In the rows, 128 means zero.
Which row each row swaps with, under one turn or mirror:
The rows were stretched afterwards, more along some directions than others.
Z_76: [120 123 111 139 139 135 103 139 127 102 135 125 149 121 138 137]
Z_736: [111  92 130 120 152 130 130 153 146 115 138 134 135 137 148 122]
Z_555: [135 130 125 143 139 106 142 134 162 117 135 149 114 131 155 153]
Z_45: [138 156 129 140  91 129 120 121 153 118 158 111 142 128 131 178]
Z_413: [ 91 120 135 143 125 121 124 128 121 131 107 155 100 125 105 141]
Z_244: [123 119 116 152 151 109 159 115 165 120 148 135 112 138 153 156]
Z_922: [142 122 156 111  99 118 154 128 140 174  71 146  96 134 134 127]
Z_635: [115 135 104 146 150 123  92 129 135 117 114 163 122 109 133 135]
Z_266: [104 116 135 139 127 147 138 123 120 124 136 132 127 126 103 134]
Z_783: [144 129 137 119  89 142 124 159 165 145 125 145 131 115 145 146]
Z_910: [138 111 161 104 101 124 162 136 134 170  71 140 101 136 128 116]
Z_58: [139 138 133 126 106 112 111 136 138 146  96 140 116 135 134 152]
Z_44: [122 148 125 135 118 114 108 127 157 153  91 182  99 109 139 142]
Z_885: [135 124 156 116  96 123 148 130 138 174  72 156  92 128 131 134]
Z_489: [141 112 159 108  99 131 158 141 129 169  73 137 109 139 133 117]
Z_80: [138 163 125 144  84 126 103 130 161 121 159 133 136 123 136 183]
Z_955: [129 114 134 134 121 110 135 158 177 142 106 173 107 122 151 146]
Z_118: [104  94 116 131 149 132 136 136 153 112 141 128 131 135 153 136]
Z_996: [135 159 126 138  91 123 106 130 173 124 152 133 132 121 142 180]
Z_518: [126 127 113 135 154 128 103 137 124 104 123 134 140 121 144 134]
Z_3: [133 117 132 123  90 138 130 159 175 152 118 153 124 114 143 146]
Z_668: [139 134 156 112  94 116 137 132 138 165  73 158  96 129 132 128]
Z_806: [134 122 139 116  91 148 128 156 162 146 126 142 131 115 141 137]
Z_27: [122  86 142 119 149 135 152 154 134 128 137 124 134 147 148 125]
Z_417: [ 96 124 121 145 131 135 127 109 131 108 134 134 119 125 119 140]
Z_351: [141 115 145 119  96 135 131 160 170 148 124 154 119 120 154 151]
Z_325: [ 92 120 127 142 129 139 137 119 129 121 127 135 123 124 106 129]
Z_959: [104 106 129 138 137 119 115 145 163 112 162 151 120 127 146 156]
Z_409: [140 123 136 116  94 147 136 147 159 144 134 135 134 119 135 141]
Z_398: [137 142 141 121 103 112 105 141 142 145  87 142 117 131 143 148]
Z_142: [ 88 128 122 141 128 127 126 116 131 117 114 147 111 121 109 132]
Z_592: [145 141 133 123 118 121 105 137 135 134 112 122 130 139 149 151]
Z_162: [ 96  96 118 133 146 125 119 147 168 111 143 148 128 127 154 134]
Z_849: [123 126 111 155 160 119 156  95 159 115 161 115 119 140 152 159]
Z_373: [115 133 103 149 148 118 105 119 153 140 103 169 108 108 140 139]
Z_889: [125 131 113 148 156 118 151  93 145 112 160 107 120 145 140 155]

Z_783 swaps with Z_922
Z_806 swaps with Z_910
Z_162 swaps with Z_142

Which row each row swaps with, under one turn or mirror:
The rows were stretched afterwards, more along some directions than others.
Z_753: [150 125 102 137  77 125 152  71  63 108 119 153 126 107 119 132 148 158
 124 118 126 100 106]
Z_914: [140 109 136 120 103 166 140 116 130  88 109 121 140 123 116 144 117 104
  98 142 127  97 124]
Z_90: [123 121 147 164 127 155 113 124 127 104 135 120 132 110  87 101 154 140
 116 138 124 102 117]
Z_708: [110 129 145 143 123 156 116 115 134 108 131 116 138 118  86  91 145 133
 111 148 118  90 121]
Z_977: [151 140 142 113 111 143 205 132 122  96 125 168 133 121 145 116 103 128
  94 106 139 114  73]
Z_269: [137 122 127 127 113 149 180 102 101 145 106 160 151 127 135 114 153 104
 135 145 107 127 104]
Z_567: [136 140 161 140 131 181 164 141 104  89 150 140 158 136 114 150 111 119
  70 116 105  91  96]
Z_831: [131 116 149 150 135 150 135 126 121 128 137 141 138 129 135 114 160 110
 112 143 119 125 104]
Z_160: [134 141 161 134 106 156 185 145 123 126  93 133 149 128 121 112 114 120
 117 136 114 117 117]
Z_62: [139  99 144 119 104 159 144 119 131 101 103 116 143 117 112 137 123 103
 101 143 130  96 126]
Z_671: [111 143 107 116  91 143 163 104 128 104 121 139 131 114 132  97 112  93
  95 143 113  79 144]
Z_206: [140 121 142 142 143 150 167  96 110  98 128 178 147  96  99 134 136 135
  82 122 125 110 106]
Z_117: [152 130 103 145  77 131 159  80  66 112 110 140 120 108 125 122 144 155
 134 111 125 105 103]
Z_154: [147 120 147 118 110 169 160 135 137  91 109 133 140 110 115 130 103 110
 100 130 140  92 108]
Z_958: [112 108 162 124  91 132 163 101 119 112 100 117 134 145 143 146 151 110
  85 128 105 126 113]
Z_634: [116 122 132 151 122 152 115 113 138 106 138 120 133 117  87 100 149 130
 116 142 115  87 126]
Z_253: [125 108 188 117 140 157 169 137 141 134  88 155 141 118 126 120 136 134
 113 140 130 120 120]
Z_287: [129 125 148  95  83 157 163 111 114 101 131 121 146 155 138 128 113 119
 108 127  95  83  85]
Z_402: [142 152 141 136 113 182 159 142  96  93 148 129 157 139 130 151 111 121
  81 117 105  86  99]
Z_727: [140 159 139 134 146 156 168 132 120 131 128 129 137 123 126  94 127 134
 140 110 127 116  82]
Z_193: [120 108 157 124  91 138 163 102 120 111  95 117 144 150 149 146 154 113
  89 124 108 114 124]
Z_673: [120 104 193 122 139 156 156 146 137 122  92 143 137 113 122 114 139 137
 104 141 139 118 120]
Z_650: [131 101 130 133 119 121 141  69  95 109 116 169 130  96 101 130 148 146
 107 135 121 109 107]
Z_102: [116 129 148 122 120 118 168 107 148 107 109 128 124 121 112 107 148  98
 114 130 108 116  87]
Z_422: [112 129 152 120 106 134 146 108 108 135  86 115 121  95 104 121 144 143
 135 137 125  94 128]
Z_201: [107 115 155 124 108 117 173 108 105 143  88 116 109  99 115  90 160 140
 136 125 123 114 115]
Z_527: [120 105 157 128  94 150 147 107 124  98 102 104 145 149 128 151 139 103
  83 133 110 105 128]
Z_853: [119 120 149 148  89 145 162 112 118  98 101 136 116  98 131 117 159 122
  90 138 125 107 143]
Z_617: [132 138 135 119 107 142 149  99 105 124  89 127 123  97 115 130 130 136
 137 133 118  83 125]
Z_926: [156 124 146 121 102 170 178 136 137  76 102 138 141 109 122 132  99 117
 101 130 138  93 101]
Z_141: [145 135 141 113 117 142 211 130 116 102 123 164 129 123 149 106 110 128
 101 102 134 116  68]
Z_903: [137 151 133 115 113 148 144 107  96 114 108 135 131 106 112 137 120 127
 126 133 112  85 116]
Z_222: [111 140 119  98 117 158 146 106 110 108 148 130 151 149 117 105 121 113
 104 145  95  86 112]
Z_374: [132 105 132 140 130 127 149  75  99 111 115 177 138  93  95 129 156 144
  97 128 130 108 111]
Z_271: [148 159 127 143 111 158 157 121  97 127 120 123 134 127 126 113 129 147
 139 108 126 102  94]
Z_498: [134 109 144 144 137 146 162 106 109  99 120 171 145 100  99 136 139 131
  81 131 124 109 111]
Z_578: [122 140 107  92 116 159 154 103 108 105 141 130 154 156 124 123 120 109
 116 146  86  91 115]
Z_836: [150 109 148 116 104 170 164 127 133  91  96 122 142 114 119 141 110 115
 105 133 135  92 115]
Z_291: [127 141 145 128 105 142 179 134 127 119 102 130 140 131 118 120 110 113
 118 137 101 114 122]
Z_939: [143 150 158 147 102 144 192 110 114 104 114 159 145 128 136 137 125 139
  93 103 105 112  94]
Z_570: [121 102 144 121  91 153 142 106 135  93 105 105 136 140 133 161 136  94
  88 139 115 100 133]
Z_21: [139 107 111 144  89 113 149  59  75 105 108 161 113  90 105 129 163 156
 119 126 123 110 109]
Z_120: [133 108 140 142 139 132 153  83 107 107 126 171 137  97  95 131 143 144
  95 124 122 111 101]
Z_349: [147 147 155 139  95 146 187 111 108 103 109 158 149 126 132 133 115 149
 101 109 108  99  96]
Z_777: [161 135 141 115 119 160 187 141 133  86 117 156 136 117 139 124  96 119
 102 118 141 104  81]
Z_427: [129 121 148 144 134 154 156 112 105 102 135 158 148 119 117 159 137 123
  77 124 112 103 111]
Z_5: [135 151 156 139 116 178 158 144 102  97 157 129 148 140 124 142 110 121
  85 110  97  92  89]
Z_376: [111 137 158 118 152 132 158 120 150 133 120 133 133 122 114 102 142 121
 124 128 123 120  82]
Z_450: [116 125 154 122 135 123 175 106 153 121 111 135 123 117 114 102 148 110
 126 127 110 120  77]
Z_974: [120 116 200 122 141 164 167 155 139 135  89 143 147 115 112 105 131 134
 112 145 132 115 111]
Z_387: [110 124 161 115 117 123 195 116 117 131 109 139 117 122 129  94 148 136
 110 112 121 117  85]
Z_964: [128 122 143  97  82 160 155 114 109 105 132 111 145 159 143 140 120 110
 105 129  93  79  97]

Z_671 swaps with Z_269
Z_939 swaps with Z_964
Z_160 swaps with Z_222
Z_349 swaps with Z_287
Z_853 swaps with Z_831

Which row each row swaps with, under one turn or mirror:
The rows were stretched afterwards, more along some directions than others.
Z_455: [100 101 145 150 124 139 140 151 125 121 135 164 137 141 134 115 127 109
 125 120 114 143 134 115 152 132 138]
Z_646: [144 114 113 131 109 114 128 136 151 150 101 128 168  98 123 119 138 117
 117 130 111 134 128 138 130 126 113]
Z_315: [131 121 123 148 111 136 103 131 121 145 123 135 143 136 139 132 150 109
 121 138 134 140 119 128 148 131 124]
Z_157: [116 106 130 142 133 140 135 101 151 130 181 131 130 106 110 157 124 164
 137 114 115 136 137 122 134 143 109]
Z_834: [ 95  90 136 137 126 131 124 160 135 134 129 161 131 139 141 130 141 109
 124 117 106 134 142 119 145 122 126]
Z_434: [123 139 124 133 142 141 119 131 126 136 124 139 126 117 111 141 121 130
  97 116 127 109 145 128 116 118 110]
Z_748: [122 144 127 125 157 117 129 113 128 110 125 105 104 115 117 130 154 150
 121 149 129 121 116 138 106 128 121]
Z_827: [111 121 126 135 127 137 139 121 134 142 136 119 125 127 143 120 134 127
 139 118 150 128 118 121 132 142 117]
Z_190: [151 148 144 146 136 129 123 128 125 125 128 134 128 145 118 124 129 106
 129 114 126 120 133 149 146 116 126]
Z_902: [145 133 133 157 142 135 121 171 107 128 114 129 125 137 144 119 124 135
 113 144 145 139 123 127 133 127 146]
Z_435: [ 93 107 152 127 118 142 138 150 129 123 109 151 129 137 126 129 134 103
 118 133 104 134 139 116 129 123 134]
Z_642: [109 112 132 130 139 144 137 126 134 141 142 116 120 136 162 118 134 137
 137 121 148 131 117 117 133 140 125]
Z_173: [142 147  79 123 115 100 142 120 140 135 117 118 125 119 131 134 135 138
 137 140 135 136 131 141 123 120 132]
Z_446: [117 107 137 151 138 152 141 107 137 134 182 126 120 121 119 156 126 173
 131 122 116 137 135 126 137 141 100]
Z_904: [126 157 124 138 157 102 112 133 131 114 108 126 134  98 101 139 151 113
 125 121 126 132 128 139 135 129 117]
Z_825: [ 94  88 145 116 126 150 140 139 142 136 163 128 125 135 129 128 130 166
 122 123 118 138 138 108 156 133 130]
Z_108: [112 115 148 138 140 144 142  98 129 131 188 132 118 124 124 158 131 167
 154 117 119 143 144 125 136 135 112]
Z_765: [131 115 121 126 126 148 113 141  88 137 130 125 151 119 107 125 124 148
 141 103 143 129 156 119 137 121 159]
Z_593: [120 132 140 140 112 143 107 135 104 139 120 147 141 150 134 123 147 107
 115 146 126 129 115 129 150 133 132]
Z_843: [141 114 137 123 106 141 132 121 117 135 139 113 130 119 125 128 104 162
 129 131 125 122 152 102 141 114 135]
Z_669: [114 117 125 135 130 139 136 132 142 144 118 120 128 129 160 119 139 130
 133 113 152 124 121 119 133 139 133]
Z_187: [132 115 118 125 125 149 112 142  94 130 119 121 149 117 102 125 120 147
 124 108 140 124 153 115 130 118 149]
Z_81: [152 147 120 127 119 109 125 120 121 124 113 135 140 133 118  98 112  94
 155 110 140 128 116 140 122 139 132]
Z_145: [113 103 125 119 138 129 119 164 122 141 124 122 140 132 130 139 119 141
 118 126 134 125 141 101 126 118 153]
Z_808: [144 150 147 137 136 129 123 125 118 114 129 127 136 147 111 123 135 109
 126 112 132 119 136 157 145 118 124]
Z_485: [152 146  94 111 114  94 120 109 151 111 108 117 150 138 112 108 106 130
 131 129 120 130 122 144 138 136 138]
Z_404: [125 155 126 140 159 110 119 138 125 110 109 123 132 100 106 139 151 117
 127 126 131 143 126 129 134 131 122]
Z_944: [138 106 147 130 109 143 138 118 131 133 132 132 132 131 149 131 103 152
 130 126 135 136 137 105 146 122 145]
Z_557: [114 139 141 136 158 153 138 130 128 110 107  95 111 118 126 111 144 140
 122 146 117 109 137 125 123 120 131]
Z_60: [115 109 126 139 125 149 141 122 134 144 137 104 129 133 158 128 129 153
 131 121 149 133 125 112 129 133 116]
Z_317: [129 144  99 114 120 107 145 118 143 140 102 113 119 125 141 136 155 137
 144 137 128 134 130 148 119 125 141]
Z_486: [142 144 126 129 133 119 121 124 113 123 116 137 133 133 124 105 127  96
 161 121 130 129 118 146 121 143 121]
Z_16: [ 94  94 144 117 121 138 139 138 139 137 156 128 128 133 121 127 133 171
 114 124 116 133 144 110 150 135 131]
Z_993: [116 113 126 113 122 144 138 119 136 144 116 104 126 122 154 133 137 141
 133 118 146 122 120 119 119 136 123]
Z_517: [139 152  98 118 102  98 149 117 143 140 112 122 127 121 125 129 136 126
 146 136 130 141 137 146 134 124 128]
Z_797: [118 142 128 135 133 139 124 135 130 140 129 148 132 121 106 147 120 130
  99 116 125 107 149 127 120 118 109]
Z_781: [141 117 114 131 106 121 124 138 140 149 114 135 170 108 119 134 133 115
 128 133 106 130 134 138 124 128 110]
Z_572: [ 98  93 147 140 129 132 132 163 115 130 137 163 132 124 118 124 136 114
 124 122 111 137 146 101 146 113 133]
Z_477: [148 119 137 135 113 138 121 128 126 131 141 121 137 132 138 128  96 142
 132 137 138 136 144 113 153 119 143]
Z_880: [152 145 148 149 131 121 120 134 114 122 133 145 145 146 110 111 135 100
 119 118 121 126 135 151 153 111 118]
Z_715: [119 124 145 151 113 146 111 130 104 131 137 145 140 135 139 131 153 115
 129 144 128 135 120 132 159 137 122]
Z_17: [104 105 139 135 125 141 139 125 135 147 136 131 126 130 153 121 137 136
 128 110 149 127 129 116 133 139 131]
Z_57: [148 146 117 116 122 110 122 112 117 127 115 133 138 138 119 108 114  99
 158 115 133 127 129 141 120 137 128]
Z_576: [142 121 127 153 141 144 114 178 102 133 126 133 129 146 149 126 125 143
 112 140 141 131 135 118 138 119 148]
Z_63: [122 150 123 137 157 107 116 130 125 112 109 127 129  95 101 141 158 126
 125 128 126 135 126 133 133 128 117]
Z_648: [148 139 128 122 132 106 124 116 128 122 115 128 135 125 124  99 118 103
 162 114 139 134 112 146 124 142 130]
Z_254: [106 113 143 134 155 167 142 123 131 120 127  96 116 118 137 116 145 157
 127 142 114 117 146 109 123 119 133]
Z_245: [119 118 154 148 144 134 137 102 125 126 176 135 123 105 106 144 137 153
 131 116 115 148 131 128 144 131 112]
Z_180: [137 118 117 122 130 144 112 140  93 135 119 123 149 106 105 123 124 150
 135 106 144 129 155 112 132 116 159]
Z_457: [ 91  93 154 124 126 145 136 141 126 140 166 134 124 134 128 125 148 166
 114 129 112 135 141 107 152 128 120]
Z_801: [138 119 110 135 112 128 120 154 135 145 112 137 170 109 123 135 142 115
 126 133 115 134 126 137 133 137 119]
Z_131: [133 146 123 117 160 121 131 120 124 106 119 112 109 111 121 129 153 153
 121 141 134 134 116 130 106 131 134]
Z_35: [144 124 137 126 101 132 121 124 130 126 127 125 143 118 126 128 109 149
 134 122 126 126 149 104 146 124 143]
Z_183: [131 145  95 107 109 120 153 122 145 142 107 104 121 132 134 144 140 139
 137 136 128 137 140 143 112 119 141]
Z_995: [137 137  90 112 114 109 134 127 139 140 105 117 111 131 146 126 148 134
 146 140 126 134 136 140 125 118 138]
Z_857: [122 125 148 143 133 142 122 103 143 132 174 130 118 136 126 164 133 150
 135 122 120 131 136 133 133 140 105]
Z_550: [123 127 133 153 119 136 110 128 109 133 130 142 150 138 131 116 150 113
 123 146 127 138 118 130 162 130 127]
Z_205: [ 93  95 152 133 130 149 132 163 123 126 125 159 130 149 148 129 139 107
 124 133 107 131 143 114 142 126 130]
Z_488: [150 148 149 147 135 124 110 132 108 121 125 133 128 148 111 115 133  95
 121 115 122 120 140 148 137 107 119]
Z_334: [110 114 135 135 156 159 129 129 128 120 134 102 125 124 132 107 140 143
 135 144 107 122 149 115 127 121 129]
Z_987: [125 148 129 127 134 139 122 125 133 133 113 142 124 120 115 137 125 119
  97 119 125 107 139 132 119 123 109]
Z_19: [141 152 105 102 109  97 128 105 143 112 115 118 138 132 110 110 112 136
 132 129 114 127 121 147 135 135 136]
Z_116: [145 114 154 134 112 147 120 118 110 127 133 117 130 139 137 131 116 148
 127 128 132 131 138 111 147 122 140]
Z_516: [127 150 114 122 131 134 116 130 130 140 114 133 128 119 105 141 127 130
  98 116 125 106 146 126 110 117 115]
Z_328: [114 107 129 124 142 130 113 166 113 140 124 119 141 136 127 140 120 142
 112 134 134 124 142 106 129 112 140]
Z_969: [150 144 127 128 129 115 122 114 136 125 116 133 133 129 117 109 118 109
 159 114 127 135 117 132 111 139 125]
Z_15: [130 133 133 118 140 137 122 118 131 127 126 120 117 142 133 119 120 120
 159 118 131 116 122 136 104 141 131]
Z_28: [144 152  93 105 113  95 119 108 147 114 109 116 144 136  98 117 103 127
 121 128 110 126 127 142 133 130 130]
Z_390: [128 101 121 121 130 130 112 167 115 143 126 125 151 138 129 136 126 133
 113 131 129 128 139 101 132 112 140]
Z_912: [126 144 125 112 156 120 139 115 124 108 122 106 103 107 121 134 148 152
 125 146 133 129 119 135 104 133 125]
Z_341: [140 146 101 103 110 100 125 110 142 111 117 120 145 138 108 113 111 137
 124 131 112 128 130 138 135 139 135]
Z_56: [138 125 114 124 125 146 122 132  89 125 117 123 152 108 101 120 123 152
 133 109 143 130 149 112 134 120 159]
Z_394: [144 120 133 154 142 147 115 172  99 131 122 129 126 141 151 117 128 140
 114 145 143 137 127 121 141 127 148]
Z_225: [ 98  92 150 121 118 146 136 143 130 135 161 130 126 129 125 126 141 171
 113 124 119 137 145 110 153 129 132]

Z_646 swaps with Z_334
Z_969 swaps with Z_60
Z_435 swaps with Z_183
Z_801 swaps with Z_557
Z_516 swaps with Z_187
Z_987 swaps with Z_765
Z_857 swaps with Z_116
Z_56 swaps with Z_797
Z_434 swaps with Z_180

